In the data rows, 128 means zero.
Every row has a hidden score from 0 to 20. What is each row's score? 10 is about the middle.
[164, 114, 129, 138, 144, 121, 147, 123] >> 11
[135, 111, 139, 148, 156, 104, 126, 125] >> 6
[166, 118, 116, 124, 160, 122, 116, 146] >> 15
[138, 104, 130, 144, 100, 94, 167, 103] >> 5
[117, 155, 108, 105, 150, 137, 100, 162] >> 13
[109, 94, 154, 164, 92, 87, 166, 95] >> 0
[140, 95, 156, 134, 128, 106, 144, 136] >> 13
[127, 132, 170, 118, 116, 121, 143, 125] >> 13
[142, 116, 132, 140, 147, 121, 130, 135] >> 10
[104, 107, 151, 151, 97, 104, 169, 95] >> 0
[140, 118, 130, 142, 143, 118, 154, 108] >> 4
[146, 119, 141, 153, 126, 132, 156, 107] >> 7
[154, 128, 126, 128, 148, 126, 127, 130] >> 12
[81, 183, 87, 104, 118, 149, 92, 148] >> 8
[129, 119, 143, 148, 144, 105, 118, 152] >> 10
[166, 125, 115, 113, 158, 127, 118, 155] >> 18
[118, 104, 146, 157, 131, 105, 148, 107] >> 1
[162, 122, 111, 120, 158, 130, 119, 140] >> 14
[122, 96, 159, 168, 110, 93, 149, 101] >> 3
[159, 119, 119, 113, 151, 133, 116, 152] >> 18
[93, 175, 114, 109, 123, 161, 115, 115] >> 6
[130, 173, 110, 103, 138, 129, 106, 143] >> 12
[127, 169, 111, 121, 140, 158, 116, 145] >> 12
[127, 136, 139, 137, 150, 127, 121, 130] >> 8
[105, 172, 108, 122, 68, 154, 147, 65] >> 2
[122, 139, 115, 104, 152, 147, 107, 146] >> 13
[116, 163, 119, 107, 135, 145, 111, 151] >> 13
[145, 109, 120, 130, 154, 122, 130, 152] >> 12
[142, 130, 145, 150, 139, 116, 144, 108] >> 5
[151, 147, 113, 116, 144, 153, 112, 140] >> 16
[148, 100, 130, 153, 160, 97, 131, 121] >> 5
[158, 136, 119, 130, 138, 139, 143, 114] >> 10
[122, 104, 158, 163, 132, 89, 130, 111] >> 3
[122, 104, 135, 147, 99, 102, 170, 92] >> 2
[126, 191, 127, 103, 102, 171, 129, 91] >> 11
[159, 88, 132, 132, 126, 102, 172, 110] >> 9
[151, 122, 114, 125, 157, 130, 121, 166] >> 16
[122, 154, 130, 125, 143, 127, 115, 152] >> 11
[148, 126, 129, 141, 131, 123, 139, 111] >> 8
[134, 97, 140, 166, 123, 96, 143, 107] >> 3
[142, 164, 114, 101, 131, 149, 112, 141] >> 17
[147, 133, 135, 139, 130, 120, 137, 111] >> 8
[106, 95, 185, 160, 116, 90, 125, 111] >> 5
[81, 161, 105, 122, 73, 177, 65, 108] >> 12
[156, 120, 115, 127, 165, 113, 125, 144] >> 11
[160, 123, 123, 141, 133, 111, 160, 107] >> 6
[128, 146, 146, 106, 101, 198, 100, 107] >> 20
[117, 137, 102, 103, 157, 140, 103, 173] >> 14
[151, 138, 121, 113, 153, 144, 120, 138] >> 15
[119, 139, 137, 143, 128, 132, 131, 143] >> 9
[117, 136, 186, 121, 124, 118, 152, 107] >> 8
[149, 126, 128, 113, 124, 151, 110, 141] >> 20
[122, 146, 106, 115, 155, 150, 120, 109] >> 5
[172, 122, 124, 123, 133, 137, 144, 109] >> 14
[131, 94, 165, 145, 114, 101, 168, 100] >> 6
[150, 129, 120, 115, 154, 149, 128, 112] >> 11
[156, 140, 124, 129, 135, 136, 140, 118] >> 11
[132, 109, 179, 155, 134, 99, 130, 119] >> 8
[127, 138, 122, 129, 150, 138, 119, 141] >> 10
[100, 102, 162, 137, 84, 108, 168, 89] >> 3
[119, 100, 123, 147, 100, 96, 184, 91] >> 0
[157, 107, 140, 149, 132, 110, 147, 113] >> 9
[180, 128, 103, 104, 140, 158, 98, 114] >> 20
[116, 92, 152, 159, 97, 105, 164, 107] >> 4
[92, 93, 158, 185, 95, 80, 134, 96] >> 0
[83, 145, 122, 113, 156, 168, 117, 133] >> 6
[110, 91, 139, 159, 95, 91, 172, 91] >> 0
[76, 163, 100, 90, 141, 151, 93, 162] >> 10
[99, 104, 154, 159, 101, 103, 166, 90] >> 0
[159, 111, 128, 132, 147, 119, 140, 126] >> 11
[149, 129, 130, 128, 158, 122, 127, 128] >> 10
[166, 104, 124, 144, 147, 108, 148, 116] >> 8
[119, 154, 133, 111, 104, 145, 124, 118] >> 13
[85, 86, 163, 171, 99, 94, 149, 98] >> 0
[145, 150, 128, 147, 130, 130, 134, 116] >> 7
[167, 116, 130, 132, 141, 115, 143, 132] >> 13
[160, 114, 123, 132, 159, 112, 130, 134] >> 11
[141, 139, 133, 141, 133, 130, 142, 127] >> 9
[142, 117, 147, 150, 121, 112, 139, 121] >> 9
[131, 146, 107, 111, 148, 125, 107, 159] >> 13
[154, 157, 102, 111, 122, 142, 127, 126] >> 14
[95, 102, 153, 150, 85, 105, 170, 94] >> 1
[155, 130, 127, 142, 123, 116, 149, 105] >> 7
[122, 141, 134, 145, 122, 126, 142, 125] >> 6
[114, 94, 134, 159, 97, 89, 172, 94] >> 0
[113, 152, 106, 104, 125, 161, 92, 156] >> 17
[102, 92, 129, 197, 128, 87, 121, 93] >> 0
[135, 97, 151, 154, 136, 99, 151, 106] >> 4
[182, 114, 123, 125, 137, 117, 155, 110] >> 13
[148, 149, 117, 116, 125, 154, 113, 149] >> 19
[144, 124, 135, 65, 96, 187, 92, 155] >> 20
[112, 127, 139, 145, 125, 122, 149, 137] >> 6
[174, 124, 123, 134, 132, 127, 137, 121] >> 14
[98, 120, 91, 102, 126, 153, 89, 183] >> 18
[138, 94, 160, 141, 124, 103, 151, 100] >> 7
[134, 130, 173, 133, 110, 119, 134, 120] >> 13
[139, 126, 130, 135, 138, 133, 132, 113] >> 8
[107, 157, 133, 139, 120, 145, 149, 129] >> 5
[161, 110, 121, 128, 163, 116, 129, 140] >> 12
[163, 104, 103, 105, 151, 129, 118, 156] >> 19
[128, 126, 163, 149, 116, 112, 156, 106] >> 6
[106, 132, 111, 114, 126, 160, 94, 164] >> 17
[127, 135, 108, 127, 147, 139, 109, 156] >> 12
[94, 98, 183, 162, 107, 96, 144, 98] >> 1
[135, 100, 157, 132, 120, 114, 154, 118] >> 11
[58, 159, 99, 99, 56, 188, 66, 147] >> 18
[143, 112, 126, 147, 128, 105, 163, 103] >> 3
[109, 88, 159, 170, 100, 85, 152, 100] >> 1
[168, 116, 101, 106, 159, 137, 102, 160] >> 20
[118, 107, 184, 158, 109, 98, 142, 96] >> 5
[101, 86, 137, 184, 97, 86, 150, 91] >> 0
[148, 122, 136, 133, 154, 120, 125, 148] >> 13
[135, 116, 111, 90, 141, 143, 117, 131] >> 16
[148, 141, 125, 122, 130, 143, 138, 111] >> 11
[126, 159, 90, 93, 129, 152, 88, 150] >> 17
[106, 99, 173, 152, 121, 99, 119, 123] >> 7
[156, 112, 137, 135, 148, 115, 142, 139] >> 12
[104, 156, 98, 96, 141, 145, 110, 169] >> 13
[132, 120, 164, 140, 132, 107, 133, 115] >> 8
[98, 105, 157, 151, 91, 93, 167, 85] >> 0
[125, 92, 163, 172, 108, 97, 148, 102] >> 4
[122, 155, 124, 108, 138, 134, 106, 144] >> 13
[143, 164, 119, 126, 139, 134, 112, 140] >> 12
[137, 120, 144, 144, 96, 116, 160, 100] >> 7
[100, 134, 88, 97, 138, 186, 98, 151] >> 15
[97, 119, 166, 154, 109, 112, 154, 92] >> 0
[149, 117, 122, 124, 147, 117, 120, 145] >> 14
[145, 129, 102, 107, 177, 128, 110, 140] >> 11
[105, 136, 147, 148, 99, 127, 155, 111] >> 4
[132, 162, 100, 105, 149, 140, 105, 158] >> 14
[146, 103, 131, 147, 108, 112, 171, 111] >> 7
[82, 160, 193, 121, 96, 108, 132, 133] >> 9
[119, 109, 153, 158, 118, 105, 149, 106] >> 3
[69, 174, 95, 93, 135, 157, 102, 155] >> 7
[161, 101, 104, 110, 167, 119, 106, 162] >> 18
[134, 123, 63, 87, 103, 142, 69, 158] >> 20
[121, 156, 101, 107, 135, 160, 82, 155] >> 17
[155, 109, 125, 141, 159, 111, 136, 129] >> 8
[128, 162, 90, 104, 130, 147, 90, 161] >> 16
[123, 144, 102, 95, 132, 154, 97, 158] >> 18
[160, 98, 128, 151, 125, 96, 155, 104] >> 6
[129, 133, 109, 105, 153, 134, 110, 163] >> 15
[115, 177, 90, 108, 107, 160, 111, 160] >> 15
[105, 167, 82, 89, 132, 183, 86, 146] >> 15
[156, 138, 125, 131, 145, 131, 129, 127] >> 12
